In the rows, 128 means zero.
A single turn carries every row of the set below to another of its rows. Some are shown first; where does it send the rows asked next?
J985: [124 122 127 143 128 162 147 129 111  89 145 142 141 129  99 156 126 111]
J573: [118 109 127 140 120 125 178 114 117 104 126 137 136 113  93 144 135 103]
J349: [151 149 124 152 158 118  93 124 123 160 122 111 132 143 143 117 136  97]
J348: [ 98  96 140 137 157 143 145 134 121 117 134 154 127 113 111 150 126 108]
J196: [152 146 120 161 158 121  94 121 127 152 121 114 141 136 148 121 132  92]
J420: [104 126 115 112 126  94 169 122 136 110 128 125 115 137  86 117 139 137]
J202: [160 158 126 144 155 108  90 126 115 162 122 115 134 125 144 130 127 124]
J258: [147 100 121 123 113 127 147 109 154 128 113 148 163 113 144 136 100 144]
J378: [136 156 108 144 156 115  81 132 138 167 114 115 149 126 136 139 131 111]
J968: [144 110 122 130 151 154 163 117 131 118 139 138 153 122 100 160 140  80]
J594: [156 157 126 145 168 104  88 124 116 149 121 118 128 123 139 132 133 121]
J360: [120 137 113  97 136 127 135 124 145  92 135 123 110 164  92 121 141 137]
J391: [154 133  92 131 120 122 151 117 159 144 139 136 168 130 103 141  97 158]
J288: [127 120 102 132  91 109 174 109 149 122 118 129 156 124 106 129 116 139]
J583: [113 105 114 111 148 107 131 123 164 126 124 134 109 158 104  98 120 144]
J418: [141 154 117 147 153 122  85 132 126 171 118 115 145 126 133 142 132 103]
J384: [140 140 105 118  97 137 152 118 153 107 132 131 164 141 139 135 111 153]
J527: [123 143 120 107 168 107 162 128 142 121 158 127 109 153 109 114 139 139]

J348 goes to J583
J985 goes to J360
Where do these go?
J202 goes to J418
J378 goes to J196
J527 goes to J391
J420 goes to J288

A single turn carries every row of the set below to another of its rows. Some are shown first; where does it send the rows asked next?
J686: [146 162 118 162 119 148 136 119 127 113 129 136 129 133 149 160 123]
J257: [128 118 181 140 110 162 116 138 140 148 135 140 129 112 120 117 112]
J425: [141 163 108 130 112 143 129 128 142  97 142 128 135 136 160 153 143]
J14: [116  99 149 140 128 128 108 134 130 107 125 172 100 136 158 105 126]
J835: [121  82 108 138 151 144 132 141 110 121 139 134  92 102 137 128 125]
J198: [118 109 165 126 128 100 159 150 135 114 151 108 142 106 140 139 101]
J298: [146 142 144 109  93 129 124 133 146 153 136 156 115  97 128 108 117]
J382: [111 124 132 140 125 156 164 144 154 125 153 141 109  86 150 111 144]
J260: [129 149 148 155 103 117 114 137 134  90 123 121 148 132 163 144 105]
J29: [146 109 149 134 126 107 146 106 100 137 123 133 124 125 152 134  89]
J619: [ 94 146 169 115 150 123 126 138 146 120 132 139 106 112 120 105 102]
J492: [119 130 115 128 112  96 122 151 144 105 111 167 110 140 129  87 123]
J593: [110 101 144 128 117 120 137 110 166 122 140 143 109 108 177 114 135]
J610: [108 126 147 158 131 132 149 166 133 135 114 108 128 153 107  90 114]
J516: [134 129 124 158 104 132 166 133 147 170 114 106 126 131 123 100 121]
J856: [114 122 160 114 114 146 122 128 182 147 136 104 141 130 122 115 130]
J370: [120  85 124 147 126 127 139 142 113  88 113 141 134 131  98 107 123]
J32: [136 113 123 101 122 132 136 186 140 115 166 113 138 122 132 135 137]
J308: [128  81 103 130 121 118 141 120 130 148 130  98 108  98 152 122 115]
J402: [113 120 127 116 127 103 123 155 146 125 116 111 118 176 128  86 131]
J957: [146 139  96 113 143 137 142 122  93 120 123 152 111 127 139 116 110]
J873: [ 90 107 126 140 151 142 126 122 160 100 114  97 149 137 140 126 106]
J262: [137  94  97 122  95 107 146 131 130 115 109 111 144 128 112  95 127]
J102: [163 109  89 128  95 142 115 157 141 137 129 140 141 130 127 136 127]
J6: [124 138 150  78 132 132 111 138 140 140 150 132  99 123 143 107 128]
J656: [113  96  93 129 133 102 152 127 147 102 131 143 107  98 122 127 129]
J776: [121 171 125 143 132 116 142 149 141 113 138  89 129 137 149 152 114]
J487: [137 116 124 138 124 172 152 137 132 165 144 114 109 127 148 109 148]
J903: [152 156 125 145 101 117 104 144 115 115 121 121 132 147 160 141 106]
J371: [140 175 113 135 122 126 120 167 117 111 136 111 123 143 148 142 116]
J107: [105 144  86  99 155 132 145 131 144  95 128 115 128 126 137 111 123]
J501: [128 138 130 121 139 162 104 122 138 147 112 145 110 154 106 106 123]
J328: [115  68 118 120 138 111 127 115 135 101 126 121 118 148 131 125 137]
J603: [115 139 147 124 129 113 119  97 158 148 103 137 112 135 121 109  97]
J848: [115 101 115 147 119 131 160 157 119 123 128 101 127  81 121 102 107]
J811: [120 152 140 136 120 137 119 142 142  77 144 115 144 136 164 146 132]
J907: [127  84 117 121 123 146 134 154 104 122 131  86 133 131 126  95 129]
J720: [114 154 123 116 122 154 130 146 173 130 127 134 130 123  91 103 133]
J757: [129  99 119 172 114 148 114 130 144 124 101 135 152 127 125 136  95]
J7: [129 154 140 165 134 135 137 121 132 122 130 101 130 143 154 163 112]

J260 goes to J776
J501 goes to J257
Where do these go?
J610 goes to J382
J907 goes to J835
J757 goes to J198

A single turn carries every row of the set below to another of its rows. Some are shown first; where does it send the rows asked next?
J449: [144 140 114 135 132 140 127 127 103  90 126 150 163 107 120 137 120 123
 154  90 161 134  94  98 110 146 121]
J385: [144 151 153 140 148 115 156 108 107 114 137 133 164 129 133 108 109 166
  94 105 145 111 143 106 133 147 140]
J744: [112 136  83 140 123  97 154 131 133 123 117 126 109 112 144 125  91 131
 147 133 111 152 139 140 165 106 137]
J541: [131 139  93 128 136 108 108 133 140 158 148 140  89 110 140 124 115 114
 115 159 109 162 126 130 139 116 146]
J34: [108 138 144 119 120 109 144  83 139 124 152 133 166 125 134  99 120 125
 101 113 127 100 137 138 124 132 100]
J369: [136 125 153 124 103 129 117 118 155 121 120 141 129 118  95 156 102 147
 146  93 131 115 106 106 136 115 107]
J793: [138 152 102 151 167 132 126 148 130 118 154 129 154 114 143  91 110 157
 162 125 108 166 163 123 120 130 155]
J575: [106 136 148 127 105 127 112  91 139 125 167 137 165 140 140 103 129 114
 103 117 110 128 143 124 106 145  96]
J623: [134 156 134 153 148 118 121 119 116 120 169 151 182 144 132 129  94 146
 103 101 155 144 157 115 108 146 127]
J989: [106 135 128 133 129 125 127 137 143 132 129 126 110  96 126 116 118 181
 179 126 117 149 167 119 143 119 127]
J643: [143 137 135 128 116 149 113 107 139 133 128 147 126 130  96 165  92 110
 126 127 120 112  96 120 121 109 129]
J983: [153 137 112 130 120 144 123 124 101 102 119 147 144 112 124 138 128 109
 123  95 145 138  79  91 113 155 129]
J491: [145 142  99 133 154 100 156 138 142 113 123 119 138 101 145  86 107 167
 147 109 117 148 142 128 167 130 145]
J400: [115 140  97 122 126 116 141 116 142 142 115 128  98 102 128 134  94 141
 148 143 117 142 140 147 169 112 135]
J601: [114 134 144 118 105 113 129  85 140 129 153 133 154 134 141  99 129 111
  84 118 112 114 128 129 123 142 101]
J916: [140 147 134 147 108 122 104 107 119 106 156 144 168 162 152 138  95 114
 101 117 132 168 140 113 141 162 118]
J154: [149 140  83 130 120 113 137 133 147 133 116 120 116 119 146 107 104 139
 108 107  92 173 127 127 170 147 145]
J846: [142 150  85 147 134 146 107 142 135 138 146 130 131 132 144 112 106 128
 122 123  83 191 148 122 124 148 155]
J225: [100 140 147 128 121 122 127  90 138 121 165 137 177 131 133 102 120 128
 119 112 126 113 152 134 106 135  95]
J17: [149 139 108 128 128 133 137 123 105  99 116 147 151 104 119 138 120 120
 132  88 158 127  81 100 120 147 125]
J857: [147 121 168 131 126 110  99 136 151 109 151 147 136 114 112 129 128 142
 156 113 140 118 104  88 119 110 112]
J270: [147 139 117 137 123 151 114 128 100  93 130 149 156 115 124 138 128 113
 145  97 147 145  91  90 103 154 125]
J997: [122 134 124 138 138 117  93 155 141 148 162 138 101 103 139 106 139 153
 145 141 109 169 153 102 113 124 138]
J900: [104 135 116 149 127 120 147 144 125 113 122 120 118 107 140 108 113 166
 178 126 101 152 166 116 138 113 138]
J93: [115 135 111 154 133 119 117 164 125 138 149 131 106 113 142 102 132 152
 137 127  92 170 157  96 102 119 149]
J822: [151 142 153 134 108 119 141  95 109 100 124 126 149 147 153 117 111 134
  92 121 122 133 126 104 165 163 132]
J642: [154 133 150 134 140 130  95 125 134 121 159 152 134 126 113 138 119 105
 137 146 128 116  93 103 104 104 134]
J227: [124 136  78 145 130  95 125 151 133 148 143 137  97 117 146 119 111 116
 106 134 102 170 131 122 129 112 148]

J154 goes to J491
J857 goes to J642
J989 goes to J997
Where do these go?
J983 goes to J17
J900 goes to J93
J34 goes to J225
J385 goes to J623

